In the data rows, the value 500 means zero.
Some points, one per row:
tensor([579, 567, 608, 642, 460, 611, 508, 494, 397, 523, 461, 454, 423, 388,
        404, 518, 463, 315, 545, 558, 697, 624, 811, 511, 739, 549, 510, 538,
        495, 513, 433, 597])
tensor([577, 525, 381, 463, 336, 462, 452, 413, 347, 560, 630, 311, 459, 459,
        350, 482, 707, 456, 577, 597, 683, 513, 604, 396, 532, 459, 512, 539,
        458, 426, 312, 472])
tensor([413, 659, 377, 414, 472, 560, 520, 506, 413, 477, 533, 395, 563, 557,
        492, 596, 645, 548, 360, 496, 682, 478, 654, 410, 296, 393, 584, 471,
        526, 410, 483, 345])
tensor([613, 336, 421, 494, 492, 680, 385, 357, 455, 511, 479, 520, 521, 489,
        543, 461, 444, 389, 412, 658, 676, 649, 483, 494, 384, 433, 309, 500,
        516, 325, 476, 383])
tensor([451, 719, 628, 656, 511, 542, 438, 402, 376, 377, 623, 469, 589, 518,
        555, 456, 347, 850, 674, 483, 345, 596, 755, 570, 396, 567, 633, 550,
        569, 502, 395, 703])
tensor([399, 432, 491, 426, 530, 445, 562, 533, 592, 455, 488, 553, 466, 417,
        473, 536, 554, 466, 526, 528, 578, 581, 459, 507, 603, 620, 437, 620,
        464, 215, 375, 457])
tensor([408, 518, 580, 647, 534, 847, 502, 449, 353, 504, 594, 660, 567, 352,
        571, 605, 469, 437, 463, 574, 492, 409, 309, 597, 594, 886, 679, 713,
        484, 278, 455, 605])
tensor([310, 359, 440, 480, 466, 734, 527, 514, 411, 396, 456, 534, 554, 521,
        405, 495, 393, 389, 534, 623, 617, 643, 554, 514, 583, 556, 384, 624,
        494, 457, 556, 543])
tensor([499, 638, 543, 475, 571, 485, 569, 578, 386, 420, 624, 569, 557, 372,
        534, 438, 421, 615, 489, 574, 436, 641, 564, 494, 297, 491, 287, 590,
        512, 386, 515, 587])
tensor([467, 356, 441, 586, 517, 855, 457, 385, 362, 438, 527, 392, 513, 464,
        497, 535, 585, 339, 332, 545, 650, 507, 569, 529, 391, 450, 392, 537,
        562, 490, 522, 632])
tensor([760, 490, 546, 439, 473, 465, 531, 502, 633, 661, 405, 523, 465, 501,
        533, 586, 508, 288, 544, 536, 688, 546, 642, 435, 713, 492, 294, 438,
        585, 704, 533, 437])
tensor([512, 640, 337, 467, 547, 495, 515, 506, 540, 510, 630, 276, 452, 457,
        519, 515, 680, 545, 276, 506, 708, 466, 657, 286, 168, 359, 680, 570,
        665, 486, 458, 409])
tensor([562, 564, 601, 467, 535, 433, 526, 541, 529, 506, 518, 603, 421, 311,
        478, 612, 588, 558, 498, 545, 461, 525, 423, 697, 666, 649, 535, 549,
        552, 308, 478, 563])
tensor([562, 694, 604, 683, 416, 396, 490, 480, 362, 668, 588, 468, 540, 480,
        558, 406, 199, 621, 468, 468, 256, 351, 540, 377, 224, 465, 408, 430,
        619, 460, 573, 372])
tensor([352, 362, 412, 337, 516, 450, 515, 479, 795, 470, 374, 500, 614, 433,
        502, 498, 489, 370, 302, 356, 425, 452, 472, 530, 348, 504, 362, 598,
        519, 453, 503, 376])
tensor([456, 372, 534, 463, 486, 449, 448, 480, 383, 494, 289, 512, 493, 582,
        589, 541, 191, 428, 463, 530, 494, 388, 321, 605, 533, 423, 948, 379,
        424, 621, 558, 702])
tensor([574, 374, 346, 498, 627, 531, 574, 485, 468, 686, 484, 396, 477, 534,
        531, 428, 558, 636, 274, 491, 487, 452, 278, 254, 244, 345, 526, 366,
        382, 423, 510, 389])
tensor([795, 335, 582, 808, 580, 616, 497, 454, 317, 497, 283, 561, 255, 606,
        524, 381, 555, 380, 750, 444, 275, 400, 667, 507, 689, 535, 902, 608,
        707, 467, 551, 396])
tensor([285, 556, 367, 714, 629, 676, 555, 524, 333, 407, 613, 361, 562, 484,
        546, 571, 729, 675, 387, 561, 644, 471, 639, 430, 370, 770, 611, 538,
        433, 506, 525, 520])
tensor([442, 477, 466, 302, 444, 348, 483, 537, 544, 555, 601, 557, 566, 534,
        512, 520, 453, 534, 559, 587, 506, 468, 299, 544, 444, 391, 630, 495,
        429, 591, 531, 563])
tensor([584, 413, 498, 444, 477, 612, 588, 541, 505, 536, 471, 525, 525, 426,
        527, 477, 381, 428, 507, 527, 498, 431, 355, 596, 548, 456, 344, 486,
        451, 542, 624, 465])
tensor([608, 516, 466, 642, 500, 461, 381, 389, 287, 507, 357, 382, 454, 476,
        421, 464, 469, 582, 359, 567, 582, 609, 453, 384, 282, 505, 552, 444,
        533, 640, 581, 737])
tensor([507, 530, 491, 373, 528, 464, 527, 499, 679, 531, 483, 508, 438, 453,
        421, 452, 429, 471, 426, 517, 429, 329, 312, 534, 421, 429, 275, 427,
        419, 616, 561, 584])
tensor([511, 317, 608, 371, 560, 391, 491, 720, 430, 508, 293, 622, 508, 641,
        602, 448, 718, 395, 767, 102, 197, 370, 384, 474, 743, 458, 453, 408,
        536, 609, 276, 494])
tensor([894, 523, 570, 375, 539, 492, 553, 389, 706, 581, 490, 538, 267, 347,
        423, 522, 483, 368, 488, 563, 556, 480, 574, 487, 563, 483, 537, 385,
        481, 582, 613, 458])
tensor([589, 376, 402, 442, 549, 460, 463, 463, 719, 646, 485, 438, 363, 345,
        435, 477, 506, 382, 425, 587, 660, 554, 617, 562, 429, 393, 190, 428,
        483, 360, 681, 431])
tensor([477, 665, 499, 591, 503, 493, 416, 445, 315, 498, 672, 585, 609, 472,
        358, 503, 594, 519, 548, 585, 689, 666, 651, 585, 705, 508, 526, 393,
        543, 581, 460, 649])
tensor([575, 434, 305, 494, 428, 693, 423, 421, 350, 492, 546, 507, 574, 554,
        537, 540, 550, 470, 333, 472, 535, 543, 519, 567, 414, 582, 415, 558,
        491, 598, 688, 749])
tensor([540, 393, 472, 553, 441, 415, 305, 292, 270, 506, 438, 644, 438, 486,
        598, 642, 361, 538, 580, 632, 582, 540, 451, 685, 558, 665, 589, 535,
        494, 243, 401, 421])
tensor([432, 528, 626, 343, 589, 525, 669, 895, 430, 369, 499, 485, 715, 515,
        381, 520, 378, 579, 523, 616, 720, 511, 656, 571, 509, 528, 364, 583,
        540, 624, 631, 537])
Then 10 other points, each followed by its number:
tensor([426, 444, 436, 416, 622, 501, 606, 727, 383, 541, 635, 414, 481, 415,
        331, 380, 516, 238, 363, 472, 638, 509, 603, 511, 573, 349, 334, 298,
        448, 301, 523, 473]) 0
tensor([563, 384, 566, 652, 576, 611, 531, 511, 445, 794, 380, 468, 312, 459,
        537, 554, 449, 609, 534, 460, 356, 325, 340, 613, 621, 778, 667, 700,
        596, 650, 636, 430]) 1
tensor([698, 562, 526, 391, 440, 365, 424, 395, 871, 532, 611, 546, 416, 506,
        506, 512, 408, 546, 518, 452, 316, 264, 314, 646, 529, 370, 432, 492,
        459, 478, 602, 464]) 2
tensor([634, 532, 757, 473, 491, 561, 330, 300, 474, 403, 470, 698, 273, 700,
        486, 356, 488, 615, 743, 419, 303, 607, 709, 658, 510, 511, 540, 581,
        507, 420, 511, 385]) 3
tensor([483, 288, 559, 785, 555, 781, 547, 463, 285, 414, 268, 496, 467, 529,
        564, 775, 666,  90, 476, 314, 767, 585, 438, 166, 506, 385, 276, 480,
        523, 612, 500, 577]) 4
tensor([498, 574, 777, 516, 496, 662, 568, 517, 448, 438, 583, 793, 512, 706,
        524, 322, 433, 541, 664, 386, 192, 309, 634, 606, 562, 386, 743, 430,
        662, 424, 184, 332]) 5
tensor([356, 422, 299, 520, 527, 503, 509, 575, 376, 446, 505, 389, 627, 565,
        551, 538, 637, 610, 292, 466, 507, 528, 562, 433, 299, 606, 455, 627,
        522, 446, 509, 627]) 6
tensor([493, 554, 440, 603, 478, 528, 494, 448, 310, 406, 425, 378, 501, 404,
        427, 466, 570, 729, 474, 576, 478, 490, 348, 530, 336, 655, 585, 584,
        566, 630, 650, 696]) 7
tensor([580, 386, 544, 376, 401, 341, 471, 492, 985, 461, 528, 546, 524, 489,
        437, 480, 475, 459, 462, 496, 607, 684, 687, 621, 629, 462, 324, 477,
        439, 548, 605, 529]) 8
tensor([623, 622, 219, 247, 336, 343, 436, 447, 999, 495, 814, 250, 112, 563,
        654, 721, 832, 445, 152, 440, 832, 572, 575, 320, 240, 387, 761, 562,
        487, 590, 427, 364]) 9
Which three of these numbered points are nearest to each point below, looking only along the 4 directions in which the first points spread most? Their numbers follow each, nearest first.
tensor([386, 564, 693, 705, 586, 604, 472, 434, 317, 537, 795, 712, 489, 527,
        319, 428, 173, 550, 347, 510, 556, 470, 559, 421, 215, 347, 162, 444,
        418, 621, 306, 626]) > 6 7 0
tensor([554, 386, 585, 775, 523, 575, 424, 413, 224, 333, 324, 552, 541, 617,
        584, 393, 510, 391, 742, 472, 299, 339, 625, 448, 630, 497, 376, 579,
        494, 520, 443, 688]) > 3 1 5
tensor([476, 502, 731, 520, 554, 634, 601, 597, 402, 431, 413, 576, 674, 487,
        587, 545, 352, 535, 592, 668, 557, 456, 273, 568, 626, 422, 679, 477,
        522, 418, 399, 257]) > 1 3 5
tensor([650, 351, 527, 401, 446, 433, 498, 505, 706, 662, 462, 657, 495, 473,
        502, 524, 385, 555, 543, 606, 510, 437, 278, 490, 374, 294, 417, 442,
        362, 421, 640, 448]) > 2 8 0
tensor([538, 331, 713, 430, 433, 820, 566, 535, 490, 484, 365, 665, 374, 684,
        582, 315, 610, 464, 836,  60, 287, 478, 386, 375, 602, 474, 497, 438,
        482, 271, 456, 382]) > 1 5 3
tensor([588, 553, 519, 439, 492, 448, 552, 464, 712, 431, 365, 448, 440, 505,
        355, 526, 453, 292, 413, 403, 654, 593, 738, 484, 689, 357, 837, 566,
        481, 338, 495, 598]) > 4 3 0
tensor([675, 491, 532, 521, 518, 421, 501, 509, 456, 811, 513, 625, 493, 603,
        523, 498, 391, 452, 473, 573, 456, 398, 183, 493, 463, 519, 397, 450,
        535, 651, 418, 450]) > 2 1 3
tensor([658, 516, 377, 262, 360, 355, 562, 574, 999, 424, 324, 300, 308, 363,
        405, 401, 481, 421, 477, 607, 613, 569, 548, 576, 578, 639, 436, 606,
        556, 517, 336, 531]) > 8 0 4
tensor([353, 517, 441, 293, 396, 339, 481, 530, 794, 519, 587, 537, 433, 394,
        478, 432, 481, 582, 564, 542, 437, 417, 405, 676, 479, 469, 381, 338,
        434, 617, 292, 553]) > 2 0 8
tensor([739, 459, 420, 363, 450, 436, 462, 474, 979, 504, 495, 374, 245, 486,
        507, 570, 552, 409, 415, 434, 461, 430, 465, 500, 580, 536, 309, 621,
        498, 392, 423, 268]) > 8 0 2
tensor([691, 438, 496, 407, 466, 380, 494, 474, 435, 873, 380, 559, 423, 570,
        590, 694, 561, 181, 390, 340, 697, 514, 786, 437, 694, 508, 480, 507,
        575, 659, 468, 538]) > 4 8 0
tensor([236, 666, 267, 399, 518, 459, 610, 576, 453, 400, 571, 187, 700, 459,
        585, 567, 863, 772, 306, 505, 635, 469, 674, 239, 357, 429, 494, 499,
        489, 468, 721, 434]) > 6 7 9
tensor([624, 451, 507, 389, 369, 394, 406, 440, 911, 490, 497, 637, 428, 523,
        515, 555, 476, 376, 511, 541, 544, 586, 527, 561, 522, 457, 413, 492,
        562, 654, 509, 334]) > 8 0 2
tensor([499, 543, 709, 422, 549, 532, 689, 706, 468, 481, 351, 651, 499, 635,
        455, 264, 517, 488, 774, 409, 326, 682, 574, 576, 640, 563, 364, 569,
        492, 476, 576, 535]) > 1 3 5
tensor([380, 545, 453, 883, 421, 485, 473, 488, 392, 451, 658, 563, 738, 549,
        540, 455, 344, 532, 479, 457, 377, 552, 386, 583, 474, 443, 429, 363,
        501, 249, 265, 625]) > 7 6 1
tensor([522, 573, 389, 361, 415, 381, 462, 532, 743, 488, 564, 370, 544, 546,
        414, 521, 660, 374, 427, 526, 648, 458, 610, 481, 600, 491, 344, 527,
        467, 685, 540, 638]) > 0 8 4
tensor([349, 535, 337, 612, 515, 553, 508, 633, 361, 475, 641, 403, 700, 617,
        671, 683, 782, 711, 390, 496, 592, 507, 646, 381, 236, 473, 521, 502,
        505, 535, 721, 733]) > 6 7 0
tensor([352, 713, 448, 503, 562, 409, 470, 374, 794, 435, 658, 457, 673, 591,
        589, 562, 547, 397, 398, 585, 696, 425, 647, 591, 499, 544, 497, 388,
        484, 536, 545, 297]) > 0 6 4
tensor([583, 571, 567, 447, 523, 430, 527, 509, 985, 506, 533, 536, 522, 530,
        437, 524, 447, 408, 482, 575, 625, 599, 487, 507, 592, 602, 528, 441,
        469, 273, 591, 462]) > 8 0 4
tensor([481, 600, 545, 442, 579, 500, 581, 638, 492, 541, 687, 600, 578, 547,
        594, 408, 414, 770, 611, 564, 373, 291, 545, 339, 367, 573, 573, 636,
        824, 583, 636, 754]) > 7 6 1
tensor([479, 453, 396, 717, 491, 703, 480, 374, 312, 349, 412, 290, 509, 369,
        368, 456, 569, 616, 351, 525, 589, 621, 537, 429, 270, 487, 251, 541,
        397, 422, 492, 681]) > 6 7 0
tensor([488, 607, 442, 353, 422, 448, 558, 531, 455, 512, 580, 494, 499, 519,
        544, 447, 370, 629, 649, 555, 399, 619, 564, 676, 457, 640, 591, 627,
        654, 379, 488, 463]) > 7 1 6
tensor([446, 419, 449, 297, 363, 322, 442, 456, 780, 495, 430, 573, 611, 632,
        582, 632, 527, 380, 526, 574, 624, 540, 666, 546, 722, 603, 605, 603,
        418, 362, 533, 390]) > 8 0 4
tensor([534, 471, 585, 449, 541, 521, 604, 514, 808, 442, 497, 695, 607, 697,
        568, 513, 499, 501, 588, 497, 402, 608, 558, 555, 570, 658, 697, 551,
        522, 386, 639, 547]) > 1 3 5
tensor([583, 476, 387, 509, 413, 628, 349, 291, 284, 404, 398, 415, 517, 509,
        568, 427, 472, 379, 443, 539, 560, 569, 607, 607, 501, 526, 356, 538,
        526, 698, 538, 517]) > 4 0 7
tensor([523, 715, 575, 525, 554, 446, 510, 473, 633, 465, 715, 461, 443, 522,
        336, 601, 558, 529, 672, 611, 601, 630, 441, 398, 733, 488, 468, 347,
        462, 589, 360, 574]) > 4 0 3
